In the rows, zero is written as 128.
Each run below is a few steps of one of 6 hidden systems, one row a step.
trace 1, T:
[[133 111 159 124 143 149 126 133  89  98  81  87 132 118  78 101  79 154
  157 191 107 147]
 [191 131 148 154 111 132 149 151 102  78 119 125 147 149 154 117 190 161
   80  91 120 101]
 [149  93 177  71 118 120 126 150 157 137 183 165 146  86  76 139  99 119
  140 106 113 126]
 [121 105 101 142 117 134  87 119 184  88 128 126 180 162 192 139 137  81
  147 112 146 146]
 [ 94 141  81 158 138 117 144 139 150 163 178 156  58 130 114 141 105 145
  142  88 174 116]
 [ 90 155 141 148 150 144  87 156 110 158  73 100 129 135 125  98  95 118
  164 192 142 159]
 [155 147 113 168 132 122 162 128  84 132  80 167 103 127 157 117 192 180
  114 108 108 122]
 [148 113 192  70 124 110 134 127 129 138 120 101 115  50  93 127 116 119
  145 135  76 114]
 [136 110 117 137  98 137 161 102 153  91 115 124 206 138 184 118 148  74
  105 111 123  90]
 [116  92  97 121 110 136 151 115 128 138 186 139  81 145  91 167  69 107
  132  67 123 105]
 [ 91 146 119 146 120 175  59 160 106 129 144  82 146 169 153 127 115  86
  145 171 145 124]]
trace 2, F:
[[146 152 158 115 166 144 126 131  64 181 153 124 113 159  99 111 104 171
   93 131 110  92]
 [162 112 152  97 135 171  63 133 104 113 113 154 181 143 166 115 147 155
  136 162  75 142]
 [167 102 116 101 140 124 122 100 174  73 174 148 115  88 144 133 163 187
  137 111 114 111]
 [115 120 132 117 146 130 127 126 192  93 151  84 156 117 107  96  55 132
  142 150 182 114]
 [132 138  96 176 113 140 137 158 138 121 121 147 126 208 140 110  90 151
   90  80 178 150]
 [125 144 151 112  98 144  87 197 121 178 121 156  70 109 113 125  99 151
  134 105 108 158]
 [114 128 136 151  98 136 114 178 144 106  89 161 151  74 154 117 187 117
  175 161 130 155]
 [139 104 130 148 139  68 206 104 148 105 107 127 100  84  86 142 150 122
  155  97 145 135]
 [121 137 162 135 121 100 153 128 137 149 102  63 154 142 126 123  95  45
  105 105 141 104]
 [115 130  95 137  95 146 154 116  95 174 131 181 143 173 161 148 128  84
   91  82  96 109]
 [ 97 109 110 102 118 158  86 106  91 150 139 122  78  97 137 166 128 104
  178 147  66 120]]
trace 3, A (11 x 22):
[[102 126  92 173  95 112 128 160 170  90 115 117 108 158 127 137 115  97
  138 101 184 179]
 [ 94 178 122 167 108 114 146 194 118 178 136 141  75 122 103 123 136 119
  116 113 174 137]
 [104 144 149 141 110 124 124 165  82 162  65 150 123 114 108 128 153 100
  155 166 105 181]
 [147 130 137 135 114  87 156 108 102 131  89 122  96  91 141 156 212 101
  131 100  85 131]
 [103 131 147  91 123 106 171  79 117 157 131  86 135  84 112 138 122  62
  121 143  95  84]
 [112 111  84 129 114 143 153  63  89 115 123 106 158 192 148 150 114  78
   95 127  95 115]
 [129 130 101 107 129 156  96 104  83 139 198 102  76 171 123 163 114 140
  100 109  96  98]
 [116 136 121 110 150 177  63 128  94 112 183 122 156 145 130 126 147 148
  140 206 119 119]
 [166 114 121 133 195 111 116  89 122  81 158 151 138 153 108 133 170 198
  143 151 140 147]
 [163 149 176  91 182  87 103 117 180 127 147  93 147 125 118 100 110 162
  108 137 158 131]
 [136 143 122 106 120 124 133 118 194 132 115 185 187 147 166  87 105 152
   83 122 144 154]]
trace 4, A, 11 rows:
[[130 152 136 156 167 123 131 149 170 116 173 100 135 106 133  95 131 160
  138 129 200  69]
 [131 122 142 151 158 136 146 148 138 148  84 174 179 161 108  82  62 154
  137 140 162 151]
 [174 122 145 139 106 120  95 172 151 129  84 141  97 139 173 124 132 151
  124  53 114 156]
 [105 135 138 114  92 143 130 171 175 155 139 159 122  35 147 110 129 116
  159 125 123  89]
 [101  86  96 178 109 135 181 121 132  86  69 132 138 111 122 129 109  98
  185 138 142 139]
 [139 137 133 179 117 116 169 157  95 134 116  69  75 147 120 137 119 105
  114  66 151  87]
 [109 138 160 130 108 168 123 177  72 188 131 149 165 133 124 121 109  82
  127 141 104  94]
 [148  76 119 140 132 138 105 111  87 116 115 168 124 143 151 181 176 106
  179 103  74 139]
 [125 124 137 125 175 114 112  99 135 139 176  73 101  88 143 151 156 104
  171 119 130  57]
 [102 129 107 151 182 147 151  81 114 147 121 128 195 164 146 100  97 119
  138 171 146  84]
 [173 111 115 136 159 139 108 100  99 132 110 125  98 197 151 130  88 182
  112  79 102 127]]
trace 5, F (11 x 22):
[[119 145 121 135  65 159  91 182 105 122 116 169 144 135 159 135 185 110
  111 140 103 168]
 [118 110 122 108 124  96 151 112 133 112 145 163  88  56  80 160 178 134
  168 143 109 158]
 [112 138 143 140 149  81 142 104 152  97 114  53 157 124 113 128 146  69
  137 159 169 134]
 [127 157 112 137 137  94 183  96 112 171 142 147 135 188 122 129 123 109
   58  89 143 120]
 [109 140 132  75 111 151  76 109 100 184 116 125 112 141 147 139  93 102
  115 142  59 152]
 [109 143  76 129 103 163 109 109 116  96 143 145 121 104 182 133 205 143
  128 168  97 113]
 [120 115 119 116 162 120 169  85 113  87 152  97  99  90  58 126 115 165
  145 182 135 119]
 [155 141 150 141 140 119 123 127 108  82 127  63 171 201 113 112 124 123
   75 143 157 137]
 [158 137 139  88 115 128 120 139 121 160 180 189 130 169 111 133 125 155
   64  88 107 143]
 [110 119 125  74 111 145  49 128 171 124 137 148 138 104 151 135 121 120
  159 164  98 182]
 [103 148  71 155 129 110 144 110 180  87 150 136 100 103 149 124 178 160
  137 141 175 137]]
trace 6, B:
[[134 128 109  84  90 130 136  86  99 132 134 176 148 164 132 145 154 114
   67 128  67 165]
 [115 126 110  76 104 129  91  93 128 102 195  92  92 103 129 171 168 105
  120 145  90 124]
 [ 89 139  91 137 143 131 148  91 139  85 177 103 167 133 111 122 145 116
  126 199 172 109]
 [136 134 110 134 169  98 146  84 101 106 134 112 116 199  70 132 105 162
   97 148 153 177]
 [150 182 156  95 135 124  63 148 120 140 153 106 124 167 134 113 145 162
   67 146 126 159]
 [127 140 114  84 120 133 109 117 166 112 155 199 150  97 139 112 167 177
  115 167 112 164]
 [125 116 108 102 121  93 128  87 188  65 120  95  93  89 120 134 127 141
  144 143 134 174]
 [105 174 113 146  99 112 166 150 169 105 128  83 127 135 113  92 104 125
   71 132 190 130]
 [113 139 117 121  79 130 147 153 110 137 107 172 132 169  82 120  96 126
   80 139 125 203]
 [126 147 119 116  71 125  82 153 108 110 128 126  87 127 143 158 196 111
  107 122  91 183]
 [ 92 151 122 120 111 103 151 133 140 119 165 138 131  62 101 140 198  97
  138 170 143 127]]
trace 7, G, 11 rows:
[[165  86 134  87 126 134 101  97 121  70 120 132 150 169  98 134 105 155
  116 147  90 193]
 [161 143 132 105 112 125  89 148 169  75 194 108 120 125 142 129 171 161
   89 109 147 124]
 [ 96 128 109 114 126 124 141 136 187 114 159 173 151 117  84 106  86 147
  135 165 178 172]
 [130 145  94 160 117 104 108 135 140  98  89 117  89 182 141 129 135 148
  113 107 158 208]
 [121 191 152 125 112 108 134 185 134 171 137 148  88  93 107 101 156 159
   92 128 150 141]
 [103 141 129 122 102 112 152 122 130 125  58 156 165 105 121 107 148 108
  127 181 110 189]
 [149 141 120 129  94  80 178 101 125 102 110  91  86 113 133 148 188 110
   84  88 107 133]
 [ 87 161 144  96  97 116 162 126 138 156 155  89 146  98  93 118 103  65
   88 155 137 103]
 [100 122  73 134 101 139 143  82  92 125 129 143 150 199 140 156 137  76
   92 135 106 152]
 [122 142 124  96 131 124 101 115  79 147 193  99  56 134  95 173 154 124
  111 127  96 123]
 [ 93 153 122 114 166 147  94 104 108 129 167 118 176 132 124 114 154 126
  136 223 136 120]]
trace 8, B (11 x 22):
[[174 119 156 135 175 162  98 147  90 132 148 138 120 127 139 114 132 203
  148 123 112  77]
 [171  87 167 120 166 151  99 138 153  98 118 140 171  97 148 102 114 173
  181 133 118 100]
 [176  88 134 150 145 125 136 136 180  92 120 134 135 121 157 113  94 167
  155  66 151  98]
 [133 109 139 146 119 152 120 187 172 143 130 137 122 126 135 106  47 136
  155  77 160 107]
 [119 111 105 181 100 172 112 192 132 138  86 172 123 143 166 115  99 132
  168  90 137 134]
 [128 115 136 174 111 143 127 192 101 143  96 147  73  87 130 140 140 131
  192  95 120 121]
 [125 119 167 171 130 123 148 173 112 146  75 119 141  80 138 120 151  84
  184 120 133  96]
 [146 103 153 157 137 100 188 123 111 163  86 146 145 121 136 139 132  85
  146  65 114  94]
 [129 108 151 118 127 129 122 122 114 189 130 117 132 132 158 150 100  60
  140  69  90  74]
 [104 109  97 143 132 175 124 107 103 165 149 149 150 141 182 144 119  91
  154 111 102  56]
 [119  88 105 150 166 164 129  94  72 136 144 115 102 132 129 150 102 133
  186 131 102  69]]
trace 9, T:
[[ 93 121  81 130  87 126 114 102 156  98  98 138 154 148 171 143 154  73
  130 144 118 181]
 [ 93 154  84 143 113  99 166 114 121 143 163 113  42 113 100 159 149 120
  116 109 145 127]
 [ 86 160 148 125 131 124 129 128  87 154 100  86 151 138  93 116 118  80
  121 203 131 152]
 [155 134 106 140 124 111 160  87  65 124 112 159 121 173 135 147 191 142
   84 112  86 143]
 [135 135 167  49 130 111 101  97 121 139 177  90 104  89  96 150 140 112
  110 145  77 119]
 [113 130  96 116 130 134 139  71 148  92 152 129 206 157 160 119 151 102
   96 169 135 115]
 [132 110  91 115 138 117 148  80 125 111 182 120  74 172  80 155  83 159
  100 104 133 142]
 [111 178 136 111 124 153  67 155 119 123 146  78 144 169 130 103 113 134
   86 183 147 148]
 [136 136  96 134 133 133 145 124 109 108 142 211 131 146 107 119 167 200
  107 150 129 171]
 [154 126 162  84 133  86  93 118 160  90 120  83  93  95  97 131 142 150
  133 143 116 188]
 [123 170 127 131 107  96 168 131 181 116 130 139 178 123 146  92 165 116
   67 126 170 127]]
trace 10, X, 11 rows:
[[130 107 148 122 151 140 108 138  98 181 200 169 154 155 115 163 126  90
  142  96 120  88]
 [121  94 111 137 186 143  72 104 126 155 153 158 143 149 166 159 131 109
  202 123 122 112]
 [136 130 113 157 213 127 114 100 135 148 149 128 108 126 158 120 138 180
  179 126 153  74]
 [147 132 147 142 187 154 131 121 121 144  90 120 157 133 146  71  78 184
  148 152 136  87]
 [185 109 134 143 122 165 127 140 121  99  86 135 139 150 180  92 105 189
  107  87 100 103]
 [164  99 153 116  82 174 122 184 146  94 142 133 129  85 137 108 102 160
  134  94 106  83]
 [127  80 118 167  82 166 142 185 153  72 132 146 156 117 126 130 108 104
  172 104 155 114]
 [132 103 128 189 124 116 146 186 129 121 141 138  94 149  92 151 115 111
  164  67 186 133]
 [114 147 162 167 143 116 105 199 117 196 118 150 130 135 125 131 128  87
  165 105 162 133]
 [128 125 135 153 149 106 131 136 119 190  86 198 126 115 163 138 166 113
  170  92 113 134]
 [136 118 150 126 159 102 144 100 135 169  92 114 102  64 160 132 142 110
  178 101  95  80]]
trace 11, X (11 x 22):
[[116 128 152 143 162 116  63 173 144 125 153  98 116 149  94 140 109 116
  178 143 181 169]
 [124 169 122 166 164  96 117 155 152 163 123 190 149 156 151 108 175 153
  122 124 183 159]
 [140 133 161  93 154  92 119 116 161 173  75 159 101  83 125 107 104 162
  151 120 103 170]
 [124 154 121 130 101 123 138 117 176 119  68  96 135  82 211  96 154 114
  118 122 113 103]
 [114 121 105 124  84 134 226 110 125 122 113 131 104  85 100 108  89 138
   99 114 110  95]
 [112 111 127 141  68 164 132 147  80 102 101  57 119 153 122 141  94  68
  118 126 100 124]
 [124 134 111 151  90 146 143 159  65 124 188 151 115 157 105 167 186 105
   96 108 125 113]
 [121  95 164 105 155 119  93 132  91 138 165 141 143 125  67 172 143  86
  179 159 111 152]
 [139 130 120 151 190  86  97  86 142 126 154 127 154 163 165 154 196 106
  147 120 158 130]
 [129 146 142  94 202  95 132  80 156 187 160 145 127 121 114 108  91 162
  125 131 141 107]
 [120 139 107 115 145 157  89  87 151 143  81 113 152 151 205  90  83 144
  123 151 107 124]]
trace 12, G, 11 rows:
[[110  78  86 133 149 102 148  72 172 113 150 162 112 104 131 166 128 109
  188 101 135 130]
 [102 151 113 161 160 123 106 128 143 145 125  47  80 143 148 121  87 117
  151 117 169  97]
 [114 159 114 160 150 166 146 149  89 190 114 174 144 167 146  88  97 161
  109 130 138  97]
 [163  96 157 103 121 149 102 130  74 130  75 150 110 121 126 134 127 155
  152 127  48 158]
 [157 118 155 120 116 140 119 142 141  75 145  99 149  66 163 120 191 135
  144 135 109  72]
 [123  82 120 138 139 119 196 103 168  95 148 136 171 114  90 123  79 108
  154 122 165 102]
 [135 113 119 154 118 127 101 144 135 123 126  86 117 206 145 148  79  90
  119  62 152 139]
 [109 153 124 131 113 162  89 189 118 194 178 187 110 133 146 130 129 134
  128 103 132 107]
 [102 104 113 137 143 147 100 127 110 134  90 173 118  93 131 137 147 138
  213 180 100 167]
 [160 133 135 172 172  97 150 112 122  97 100  80  95 101 147 122 188 157
  155 119 143  94]
 [136 136 176 125 154 110 182 129 144 160 111 112 174 115 103  82  76 116
  113 124 149  82]]

Which system made each run below?
trace 13:
[[152 123 132 136 135 109 157 107 123 109 131 148 139  74 156 141 223 128
  144 116 102  88]
 [120 101 149 112 151  95 175  80 160 120 122  78 144  91  94 127  82  83
  158 134 137  99]]
	G
trace 14, 2 rows:
[[154 115 168 149 149 140 134 161  81 105 117  72 114 155  66 112  70 154
  137 137 144 120]
 [178 127 169 146 123 150 101 184 106 118 119 157 183 173 152 108 157 150
   99 107 127 129]]
	B
trace 15:
[[129 119  87 174 145 152 137 113 165  74 112 143 166 123 188 100 156 163
  156 146 161 101]
 [150 115 137 133 154 116 170 122 137 124 124  98  74 121  83 107  55 182
  128  93 146 108]]
	F
trace 16 (2 x 22):
[[ 95 107  75 149  80 178 147 151 171  92 164 144 142 136 136 116  69 123
  127 117 162 103]
 [107 104  93 177 106 158 123 173  92  97 122 128  82 170  89 144  89 135
  159 126 153 167]]
	B
trace 17, 2 rows:
[[150 165 170 147 133  71 149 175 148 139 122  99 103 129  90 114 137 129
   99  91 177 144]
 [108 159 145 117  98 111 136 156 155 177  91 175 182 130 145 102 126  83
   97 129 132 164]]
	G
trace 18 (2 x 22):
[[150  98 149 175 157 135 161 161 103  75 135 116 139 132  61 117 110 160
  168 147 172 116]
 [185 111 186 146 152 101 111 172 121 124 133 119 147 179 108 136 127 123
  124  69 150 135]]
	F
trace 19 (2 x 22):
[[114 158 115 156 188 121 150 118 102 180 141 171 109 104 124 112 164 174
  156 150 146  93]
 [148 117 167 118 178 112 130  87 104 136  50  92 142 125 124 103 101 139
  153 159  97 141]]
	G
trace 20:
[[128 117 114 125  94 102 152 151 194  96 136 195 124  90 114 126 147 147
  135 110 152 177]
 [101 135 129 137  96  84 133 152 187 114  96 100 103 107 117 131 112  81
  142 108 162 183]]
	T
trace 21 (2 x 22):
[[131 167 116 169  75 156 156 175 123 108 112 102 146 155 166  90 134 121
   64 108 153  96]
 [131  98 145 116  93 152 152 171  91 149 143 189 107 117  62 142  90 138
  136 108  99 146]]
	A
trace 22 (2 x 22):
[[123 137 130 114 172 133 110  82 119 173 134 153 205 180 165 113 122 106
  107 149 119 110]
 [152 108  98  91 159 138  95  64 132 137 150 144  92 144 163 142 107 181
  127 100  78 119]]
	X
trace 23, 2 rows:
[[145 156 149 179 182 115 156 148 123 114 106 106 149 124 119  81 150 177
  136 157 183 100]
 [179 118 184 104 153  96 142 131 135 146  82 157 146 138  99 100  91 167
  110 100 112 163]]
	B
trace 24, 2 rows:
[[114 134 105 116 110 154 163 125 153 145 123 189 120  55 154  93 127 174
  134 137 104  89]
 [125  92 114 148 103 145 159 115 119  64  60  77 111 106 115 116  82 126
  162 150 111 140]]
	G
trace 25 (2 x 22):
[[122 168 121 147 105 136 102 178  90  97 144 100  91 169  89 127 149 156
   92 156 155 175]
 [132 156 153 120 122 109 113 166 115 115 130 171 148 117  93 121 197 149
  116 176 136 190]]
	B
trace 26 (2 x 22):
[[150 114 120 181 128 127 110 136 111  86  69 127 153 160 182 135 191 115
  155 118 126 152]
 [148 128 157 104 144  91 172 121 137 162 167 133  88  70  99 136 136 139
  125  85 117  76]]
	F
trace 27, 2 rows:
[[ 99 153 107 145 156 116 124 109 118 126 179 128 178 192 109 133 154  97
  103 168 181 142]
 [137 150 121 115 178  90 100 101 112 170 147 157  94 189 102 146 128 160
  106 120 133 188]]
	A
